Each row of Y is roughly a mix of the hidden directions of one of a few groups.
Y:
[[ -2 -14  20   5   0 -14   8 -28  -7  14 -18]
 [-12 -23  -8  -5   0   5 -22   2  13  25 -14]
 [ -5   0   7  13   9 -19  23 -14   1 -12  27]
 [ 28  12 -18  -3 -12   6  26  -3  -7   0   9]
 [  6 -21 -19   2  12 -27   7   5  17  11   8]
 [ 25  15  -4  19   2  16 -23   5  13   8  -2]
 [-10   4  13   1   6   4  31  29   4   6  -3]
 [  7 -32  -2  16  16  -6 -10 -12   0  19   7]
 [  0   1  25  20   2 -12  29   3   2 -13  -1]
 [  8  -5   9   4 -16   8  -8 -30  -6  26  -7]
 [-10 -18  14   2  -8  -3 -20 -31  10   5   8]
 [ -1 -10  14  22  -1 -15  24  -4  20 -15   6]
 [ 11 -10 -21  -7  -7 -19   1   6  23   6  23]
 [-29  -2  -3 -17  -2 -15  14  12 -10 -20   2]
 [ 20  12   7 -20 -34   0   8   3  -3  -3  -1]
 [ 22  -3   1   8  -7 -12  -2  28  -8  19  18]
 [-15   6  30   5  12  -1   9  18 -18  -1 -13]
 [ 26  -1   8   6 -34 -12  -7  -6 -10  -3   2]
 [ 18 -13 -21  13  18 -27  -1   7   5  -2   3]
 [ 22 -19  -5  -2  22  -2  -3 -19  -1  22   5]
 [ -7  -3   5  16   9 -26   8  17   3 -27   9]
 [ 11  20  -5   5  25   7  -6   0  -9 -29  -5]
 [ -5  22  -4 -19   1  17  21  23  -3  -2  -7]
 [-11 -21   0  31  -4  -4 -20   6  -5  14   3]
 [-10  -8  10   2   8  -6  26  11 -17 -26   9]
 [-13 -19  -5 -26 -11 -15   9 -18   2  16   4]
 [ -9  10 -17 -20  -5   3 -18   2  25  19   4]
 [ 22   9 -15  14   4  -3  -1  26 -17  -6 -15]
 [  9   5  12  12   6  35 -22  -2  -6   5   1]
 [ -5   6   3 -20 -24  -4   8  18   0 -28  -3]
 [-20 -11   5   2  15  15 -28 -19   7   4  -7]
 [ 17  32   0  -8 -16  -2  24  -3   2   3   6]
 [ 20 -13  -8   8   9   7  -3  -9 -34  -1 -14]
 [-30 -13  13  -8  -7   6   5 -15  13  18  11]
 [ 13  -8 -28 -11   1  10 -25 -12 -13   9  -2]
 [ 15   4  11  13  29  -8   6   3  11  -1 -25]
 [ -5   3   4  38 -10  20  -9 -11  -3  -2   2]
 [ 24  14  -5  17   0 -13  14  12 -18 -18   5]
 [-20 -23  -9  -4  16  -8   0  -4  21  20   6]
 [  5   7 -24 -19 -14  15 -16   4  12  16  13]
 [  7  -5   5  -4  26  30   4  16  -4 -11  12]
 [  1   4   4  20  -8 -30  21   1  -8 -16  -6]
 [-14   2 -12 -15   2   1 -25   0  25  19  -2]
 [  8  18   0  10 -10  14   6  25 -24  -1 -14]
 [ 13   3  -3  -6   1  10 -14  -6 -40  -2  -9]
 [ 26   3 -19   5 -10   3  31  -2   4  -1  10]
 [-13  -8   5   1   6 -26   8  32   8   7   9]
 [ -8  33  -3  14  -9  21 -12  -7  -9   5 -10]
 [  1 -16 -18 -24  -8 -17  10  -4  15  14  14]
 [ 19  11  12  19  -1 -16  23 -19   5  -2  -8]
 [  6   1 -21 -11   4   2 -29 -18   4  19  -9]
 [-18 -12  12  16   2 -25 -10   8   3 -20  12]
 [ 15  21  -6  11   2   4 -13   9 -13  31   5]
 [ -8 -12   1 -15 -25  -3  14   9  11  27   3]
 [ -1  -7  20  25   5 -16  23  -5  15 -10  -2]
 [-14 -10  -4  18  -4  -7  25  20  -8  21   7]
 [ 15   6 -20  -3   5  12 -12  22  19  -1  19]
 [  8  15  21   5  -6   0  22   6 -27 -14   1]
 [  4  -4  -1  31  -8 -13  16  17 -20   7   6]
 [  9  19   4  24  -3  27   4 -20  -3  -1   3]
 [ 13  21  -9 -12  13  20   9   5   0   8 -26]
 [ -8  13 -23 -31 -10  10  14  10  -5   1  -1]
 [ 12  -6 -17 -14  11   5 -29   5  11   1 -22]
 [ -9 -28 -11   4   2  13  12  24   1 -11  15]
 [ -2   4  -9 -41   2  -4  -1  -6  -1  -9 -17]
 [-21 -21   6  31   9 -10  -4   5   8   9   5]
 [ -8 -28  -8   8   0  -7 -30  -2  -9  15  -7]
 [  8  -1  -4   7  10  -4 -33   6  28   9   3]
 [  7 -17   2  -7  -4 -21  -7 -27  19  -3  15]
 [ 12  -5  -7  -9 -12 -25  27   8  11   6  16]
 [-26 -11  11  24  -3   0  11  -1  13 -21   2]
 [-22 -15  -7 -12   4  16  -8  30  -2   3   7]
 [ -4  -6  -6  31  21 -16  14   6  -9  -3  13]
 [-11  17   9 -10  -3  -2  27   9  13 -25   2]
 [-26   0  12   4  -3   1  31   0   0   9  19]
 [ 11   8   2  -8 -28  16  -8  17 -13   9 -20]
 [-17  34  -4  11   1  14 -12  -5  -5  10 -13]
 [-17  24  16 -20  -4   4 -20   9 -14   3  -4]
 [-17  13   0   0 -13 -28   5  -8  -4  -1 -26]
 [ -7   1  16   9  18 -15  22   3 -11 -17 -20]
 [-25 -14  17   4   9   5  11  29   2  -5   2]
 [ 15  19   1   4  17  13  22   9  -9  -6 -23]
 [ 24  20 -12   9  -2  -5  27   6  -3  -1 -16]
 [-11   7  -3 -20  -4  -7  28  -8 -14   3 -23]
 [  2 -37   4  -6  10 -20   9   3  10  -4   9]
 [ 28 -19   8   9  -3   5  19  -8   5 -10  20]
 [  4   0   6  13   2 -35  17  -9   5   1 -19]
 [-21 -22  -4   4   7  -3 -10   6  32   3   5]
 [ 28 -18  -4  -5  15 -12   0   3  -4  24  13]
 [-19  10   1   1 -26  -8  14  -5 -26 -13  -3]
 [  5  -8 -20 -19 -21 -15  17  -9   4  15  11]
 [ 28  10  -3   8 -12  -2  20 -15 -17 -14   6]
 [ -4  15  15  -5  -3  -7 -30 -20 -17  -7  -7]
 [ -6  -1  24  18  16 -13  17   2   9   8 -20]
 [-19 -13   8  -4   7  13 -27 -23  11   6  -5]
 [  2   8   1  12 -28  -2 -11  31 -12   2   7]
 [ 15  20   5  19  17   3  15   3   4  21  16]
 [-21  -5  13  21  16  -5   7 -21  -3  -7  20]
 [-16  -8  12   5   6   4  27  30   8  -1   4]
 [ 14  15  -3  31 -14  -1 -23   5   6  -4   5]
 [ -8  -3   1   1 -30 -14  15 -22 -18   7  -2]
 [-26  15   2   2  -4 -16  -3  32   2   5  -3]
 [-18  -7   0  33  -2   0 -22   5  -5  16  -2]
 [  0  27  -8 -35  -2   0  -2   2  -5  -3 -15]
 [  1  11 -14 -22  -2   8 -31  -7 -11  14  -6]
 [ -4 -37   8  12   4 -11  11  -1  11 -13  11]
 [-15 -14 -15 -29 -12 -11  -5  -6  11  12  13]
 [ 12  36  -3 -12 -16   7  -2  14 -11   3  -1]]

Each list below has four rows that fit no group; the rest each fit one group, if only roughly. Name those rows in the order they come.
- Z_358: [ -8 -11  11   1  -2 -33  17   7  -7   0 -21]
- Z_506: [ 14  17   6  28  14  -6   2  17   8 -14 -13]
- Z_799: [  0 -20 -14 -26  -3  -9 -25   0 -10   7 -11]
- Z_679: [ 26   9  10  27   4  24  -1   0 -10  -2   1]
- Z_570: [ -6 -14  -7   3  19   1   5   7  25  27 -12]
- Z_625: [  8   3 -15 -13 -20  15 -26 -15  10  -9   5]
- Z_555: [-25   2  -6 -22  -1  12  10  10  -8 -25  -2]
- Z_574: [  6  24 -11 -15 -10  -5 -14 -16  21  16   1]
- Z_566: [ -5  -3  -2  23  33  10   3  14   8 -15  -2]
- Z_29: [  2 -27 -27   6  -4   6 -18 -13   5  -9  12]
- Z_520: [ 12  11 -29 -16 -17  -9  21   6   4   7   1]
- Z_452: [  5  -8 -15   4  13  -3   0 -13  23  27 -17]
- Z_919: [-28 -22   5  11  -7 -11  -7  18   4 -15  -3]
- Z_697: [-31  -8   5  32   0   3  -6  -2   7  -4  -3]
 -> Z_358; Z_625; Z_555; Z_566
- Z_223: [-32  18  -4  12  -7   3 -18   8  -7   6 -15]
- Z_651: [ -3  26  -1   0   1  -4  -2  -3  -1   7 -38]
- Z_813: [ 34 -16  -5  -7   9   6  -1 -13  -6  17  12]
- Z_899: [ 14   9   3   3   6   9 -32 -13  -7 -20 -14]
- Z_979: [ 20   1   4  12 -20 -24  19   3  -9  -2  15]
- Z_516: [ 20  12   4  13   0  19   8   1 -33  -4   3]
- Z_252: [ 15 -30  -1   7 -20   1 -22  -3 -11  -5   5]
- Z_573: [-13  23  -4 -17  -4  24  -7  16 -16  -5  10]
- Z_528: [ -6  18  -8 -37  -2   8  -6  14   9   7  -5]
- Z_828: [ 33  10  -7 -16  18  -7   1  -9  -5   1  16]
 -> Z_516; Z_573; Z_528; Z_828
- Z_845: [-32  13  -7  17  -3  13 -23   1  -3   1   3]
- Z_324: [ -5 -10  19  20 -27  -9   4 -13 -12   7  14]
- Z_130: [ 14  -6  -6 -30  -7  15   0 -14  16  17   7]
- Z_733: [ -6 -27 -11   9  -1  -4 -27  -9   1 -19  10]
- Z_941: [ -6  -6  -7  18  16 -22  20   2  21  10 -10]
- Z_546: [-15   3   3  26  12  17  -5 -27   4  -2  -9]
- Z_773: [ -4  -3  11 -24  -6  -3  -5 -30  21  -5  11]
- Z_658: [ -4   0  -3  -8 -10 -14 -21 -18  17  23 -17]
- Z_510: [  6  -3   0   1  17  17  -2 -31 -16  11 -16]
- Z_553: [-17  23  11 -20  -6   5   7  23  10   9   5]
 -> Z_845; Z_130; Z_941; Z_510
- Z_339: [ 15  15   1  32   0 -20  -9   5  15  -1  -7]
- Z_989: [ 13 -11  16  22  20  -7  19   8  -4 -18   6]
- Z_699: [ -8  10 -16 -24  -4  13  -1  23  13  18   8]
- Z_114: [-18  -9  21   4   7 -16  25   1  19  -3  -8]
- Z_239: [ 2 26 20 -2 -7 -2 30 13 -5 -2  1]
- Z_34: [  4  -7 -13  25   8 -16  19  -4  12  -5  22]
- Z_454: [  9  18 -10 -17 -17  17   9  14 -17  -4  16]
- Z_446: [ 21   2 -12 -16 -15 -21  18  15  11   5   2]
- Z_970: [  8 -17   6  24   9 -17   3 -24  15  -3 -10]
- Z_665: [ 13  33   2  20 -13   8 -12  12   6   7   2]
- Z_983: [ -8  18  -4 -16 -20   0 -25 -10   1 -13  18]
- Z_652: [  6   1  -5 -16  -1 -19 -14 -13  -8  33  -9]
- Z_696: [-13 -11 -16  -8   8   1  13  25  12  23 -12]
- Z_51: [ -7 -18   2  12  24  -7   6   6  10  20 -23]
 -> Z_114; Z_34; Z_665; Z_652
- Z_224: [ -1  11  30  16   0 -19  10 -11   8 -18   0]
- Z_956: [  3  -6  25  -5 -10  -1   0 -31  -5  14  16]
- Z_271: [-21 -13  -5   5  -4  23 -26  -5 -12  -3  14]
- Z_280: [-22   7   3   6  16 -12  27 -20   4 -11   1]
- Z_746: [ -9   1  -9  -1  -2 -29  28   0   4  -1  20]
- Z_890: [ -8 -11   8  26   8 -15   3  20   6  18  16]
- Z_189: [-33 -13   6  -5  -9 -15 -19  -2   3  -7  14]
- Z_861: [-20   1   5   6   9 -33   4  11   5 -19  -7]
- Z_20: [  5  -3 -19 -26   5   8  -9   8  24  18   5]
- Z_147: [ -2 -17  -6  13   4 -12 -24  12  -9  28   2]
 -> Z_956; Z_271; Z_280; Z_746
- Z_642: [-6 -9 -6  6 12 13  3 21 15 -8 32]
- Z_394: [ -8 -33 -10   6  17  10   1  22  -3   8  -6]
- Z_487: [ 18 -15  -6  -1  -2   9  31  -3 -12   0  22]
- Z_858: [ -6   1  -8 -15  20   8 -15   5   7  12 -32]
- Z_319: [ -2 -12  -2 -22  -4 -12  -8 -19  26 -13  11]
- Z_997: [ 21   2 -16  -5  -7   3  -7  27  -6   8 -23]
- Z_839: [-21  -4 -16 -21   0 -21  -2 -10  11  -7 -19]
- Z_191: [14  2 12 14 11  3 31  0 13 -5 19]
- Z_315: [-26   4   0  19  26  17   6   9  -9   2  -3]
- Z_123: [ -5 -10  19  25  -1  10 -23   0  -6 -12  18]
- Z_972: [-30   1   0 -17  13 -18  -6  11   9 -14 -13]
- Z_719: [  6   5  -8 -22  27 -17  -2   0   3  25  -2]
- Z_586: [-14  14  -5  -2 -20  -4 -22  26 -12   3  -9]
- Z_349: [ -9  -2  -9  -9 -15  10  16  22   8 -14  26]
 -> Z_642; Z_858; Z_319; Z_839
- Z_192: [12  6 11 34  7 14 15 -9  3  6 15]
- Z_9: [ 12  -4 -17 -16  10  19  -4  22  23   2  -8]
- Z_459: [-3  4  3  9  7 -3 36 17 18 12 -4]
- Z_141: [-19  12  16   6 -10  25   5  14 -19   6  -8]
- Z_226: [  3  -2 -25  -8  -1   7   5   5  31  22   3]
- Z_671: [  2 -11   6  19 -10  -8  13  -8   6 -30  19]
- Z_869: [  3 -12  -3 -19  -8  -8  -3 -26 -19  22  -5]
- Z_299: [  7  -2  13   9  -6   5  26  -1  13 -30  12]
- Z_165: [  6 -14  -9  20  15 -11   2 -15  22  13 -16]
- Z_868: [  6  -8 -12 -24  -6   8 -22  -3  15   2  25]
- Z_781: [  4  -4 -21 -17  -5 -24   9 -13  19 -13   9]
 -> Z_9; Z_869; Z_868; Z_781
- Z_595: [-10   6  22  12 -27   7  14  -3 -19   5   9]
- Z_670: [-11  18   0  -4 -21  -3 -24  15   2  -6 -22]
- Z_669: [ -7 -11 -11 -20 -18  -6  -7 -17  24  -1  15]
- Z_229: [-17   5  -1 -15 -17   9  -7  14   5 -18  27]
- Z_48: [ -1  -8 -12 -19 -10 -18   1  32  15   1   5]
- Z_599: [  3 -10  17 -13   2 -33  12 -16   3   7  11]
- Z_724: [  3  -1  -9   8   5  12 -15  23   6 -18  28]
- Z_346: [ -2  28  13 -13   3   0 -16  -1 -21  11 -17]
- Z_86: [ 21  16  -5  26   9 -10  -7  16  16  -8  -6]
- Z_745: [-13  -5  -9   3 -19 -36  -3   4   8  -9  12]
 -> Z_670; Z_669; Z_48; Z_599
- Z_143: [  8  20  26   8   4  -7  22   1 -16   1 -15]
- Z_233: [-18 -16 -14  -5   7   0  10  20  12  28  -3]
- Z_809: [  3  23   1  20 -26   2   8  -5 -19 -10  -5]
- Z_916: [ -7 -30   0  21   0   5 -15 -24   1  -6  -4]
- Z_462: [-10  18  21  11   6  14   2 -17 -16 -20   8]
- Z_856: [ 25  -3 -19   8   9  -4   6 -18   6  20 -15]
- Z_996: [ 16 -21   5  20  19   1   9 -16   7  12  14]
- Z_486: [  7  15   5  -4  10  -4 -20 -15 -19  20 -21]
- Z_212: [ 17  14  -7  -4 -22  -5  15 -12  15 -11  22]
- Z_591: [ -4 -25   2  -2  -7  -3   5  12  12  31  16]
- Z_757: [ 22  -9   7  26 -13   2  11 -19   3 -14   7]
- Z_631: [-11 -18  20  13  -4   9   5 -24  -4  23  -2]
- Z_991: [ 10 -18 -18 -11  10  -2 -28   6 -17  10   7]
- Z_698: [  7  14  -8   1 -26  26   7  -1 -23  -1   4]
- Z_273: [ -8  21  -1  11  22  17  15  14 -14 -15   1]
 -> Z_591; Z_757; Z_631; Z_991
- Z_207: [ -9  -5 -14  25  28  -5   2  19 -11   3  -1]
- Z_492: [-20   9  -4 -18  -5  -7 -23  -4  13  12 -22]
- Z_685: [ -7   6  -7  -7 -15   4  15  13  29  -5  24]
- Z_235: [ -6 -12  -9   5  -2 -11 -16 -16  35  -1   8]
- Z_11: [-12  12  11 -16  -5  11 -14  15 -32  -6   2]
- Z_74: [  8 -26   9  -5  17 -17  -8  25  10   1  -6]
- Z_294: [ 27   3 -13   7  19  -6 -22  13   3 -10  11]
- Z_162: [  6   4 -25 -10  -7   3   5   3  30  21   6]
- Z_654: [21 27  8 12  2  4 21  7  1  9 16]
- Z_71: [-19   4  -9  -5  -4  -1 -16  16  -1  35  -4]
- Z_5: [-11   7  14  25  29   8 -11  -8   4  12   3]
- Z_471: [ -1   7  20   3   4  13 -20 -27  -8 -20  -1]
- Z_77: [  3 -15  10   6 -22  -6  13  20   5 -22  16]
 -> Z_74; Z_294; Z_71; Z_5
- Z_565: [ 13  35  -1  -4  14  16  11 -13   1  10  -2]
- Z_132: [  3 -29  10  -7  -3  -4  15 -25  -5  16   9]
- Z_83: [ -1 -11  -3 -13 -22 -17 -11  31  -8  -3   2]
- Z_481: [  7  -1   0  22  -3  -4 -19  29   1   8 -21]
- Z_397: [ -2  13 -10 -14  23  -1  -4   9  20   6 -27]
- Z_292: [  9 -12  11  26 -17  10  11   0   4 -22  15]
- Z_942: [-11  28  23  -9  -1   1   9  19 -12   4 -10]
- Z_944: [-13  15  18  22  -7  14  10   2 -26  -3   3]
- Z_425: [  6 -24  20  18 -10   4   2 -17  -7   5  21]
- Z_606: [-20 -16 -12 -16   3 -15  12 -17  23   1   1]
- Z_614: [ 21  19 -20   7  -4  13 -16  17  15   1   8]
- Z_903: [-16   8  33  11  -3 -13   1   5  -4 -21   4]
- Z_274: [ -5 -12 -22  -7   6  20   9  27  -1  17  -2]
- Z_258: [-19  18  22 -19   5  11 -13 -14   5  -6 -11]
- Z_928: [ 28   8 -10   1   2 -23  -2 -22   2 -10 -13]
 -> Z_481; Z_606; Z_258; Z_928
- Z_310: [  8 -11  -7 -15  -8 -19  24 -19   3  19  -7]
- Z_309: [  2   7   7 -22  -6  20 -20 -11 -22 -10  11]
- Z_554: [ 34  -3 -14   4 -15 -22   4  10  -4  -2  -1]
- Z_675: [-12  12  23   4  -8  20   9  17  -7 -21 -11]
- Z_535: [ 22   3  -2   0   8  21   2 -35  -3   0  -2]
- Z_205: [-16   3 -13 -16  -4  -2 -29  -1 -11  10 -21]
- Z_31: [-20  14   9  -6  25  21  -4 -14   1 -16   1]
- Z_558: [  2 -15  -6  -3 -20 -31   9 -14  10  12   9]
- Z_469: [-32   1  13  -7   5 -17   2  -5  -8  -8 -22]
- Z_976: [ 12  19  -1   9   2  30  -9 -15   4  18  -7]
- Z_302: [ -4   3  -9 -18  23  -6  -6   7  25  13 -20]
- Z_715: [ 13  -3  -9  -4 -19 -15  22  23   3  16   7]
- Z_350: [ 15  17   7  10   8   3 -13 -28 -13  -2 -20]
- Z_949: [-20   0 -11  11  18   4  22  24  -4  13   0]
- Z_825: [ -1  34   1 -20 -17  -3 -14 -11   4   2   8]
 -> Z_309; Z_675; Z_976; Z_350
- Z_729: [-18 -12  12 -22  -4   6   3 -24 -12  16 -10]
- Z_377: [  2  18  15   3 -25  19   5  10 -23  -2  -7]
- Z_364: [ 20   1  -1 -24  26  -3  16 -13   7   8  -1]
- Z_155: [ 10 -19 -19  -4  -5 -14  33   6   7  -1  -1]
- Z_552: [-24   6  12 -16  -3  13  -4  29 -10  -2   7]
- Z_306: [-10  17  -2  -9 -30 -13   8  24   4  -6  -2]
- Z_15: [ 13  -8 -19  -3  24 -23   3  -1  17 -10  10]
- Z_641: [ -3  11  18  -7 -14 -11  17 -20   1 -14  23]
- Z_453: [-22   1   9 -13 -11  11  -8  21  -8 -18  19]
- Z_472: [-10  12   8   5 -27  18 -13 -15 -22   2  -6]
- Z_811: [ -7 -37   4   0  24   4  -4   5   6   8  10]
- Z_118: [-29 -11  -6  -1   4  -5 -22  14 -18  -5 -13]
 -> Z_155; Z_306; Z_811; Z_118
- Z_718: [-17 -16  -2  23  11   9 -21   3  -7  15 -15]
- Z_852: [-18  35   6   5 -13  -3  -2   7 -16   4 -11]
- Z_464: [ 13   9  20  15   5 -15  -1 -22 -15  -1 -20]
- Z_126: [ -6  -9   5   2  19  -4  11  24  -1 -26  18]
- Z_277: [-28   9 -15 -22 -10 -14  -9  12   5  -8  -7]
- Z_320: [  0   0   6  -3  17  10   5  19 -23  19 -23]
- Z_682: [  9   5 -19  -6   3  -1   5  -1  25  31 -12]
- Z_568: [-18 -23  -1  -8   2   6 -29  -3  -5  15 -13]
- Z_819: [-18 -23  22  -7  28   1  -6   0   1  -6   4]
- Z_922: [  6   9   5  10  -4   6 -36  -8  14  16 -10]
- Z_518: [-12 -15 -15 -12 -17 -10 -13  18  -2  24   0]
- Z_167: [ 10 -12 -13 -25  -9 -13  -3  25  15  -5  -8]
 -> Z_852; Z_568; Z_518; Z_167
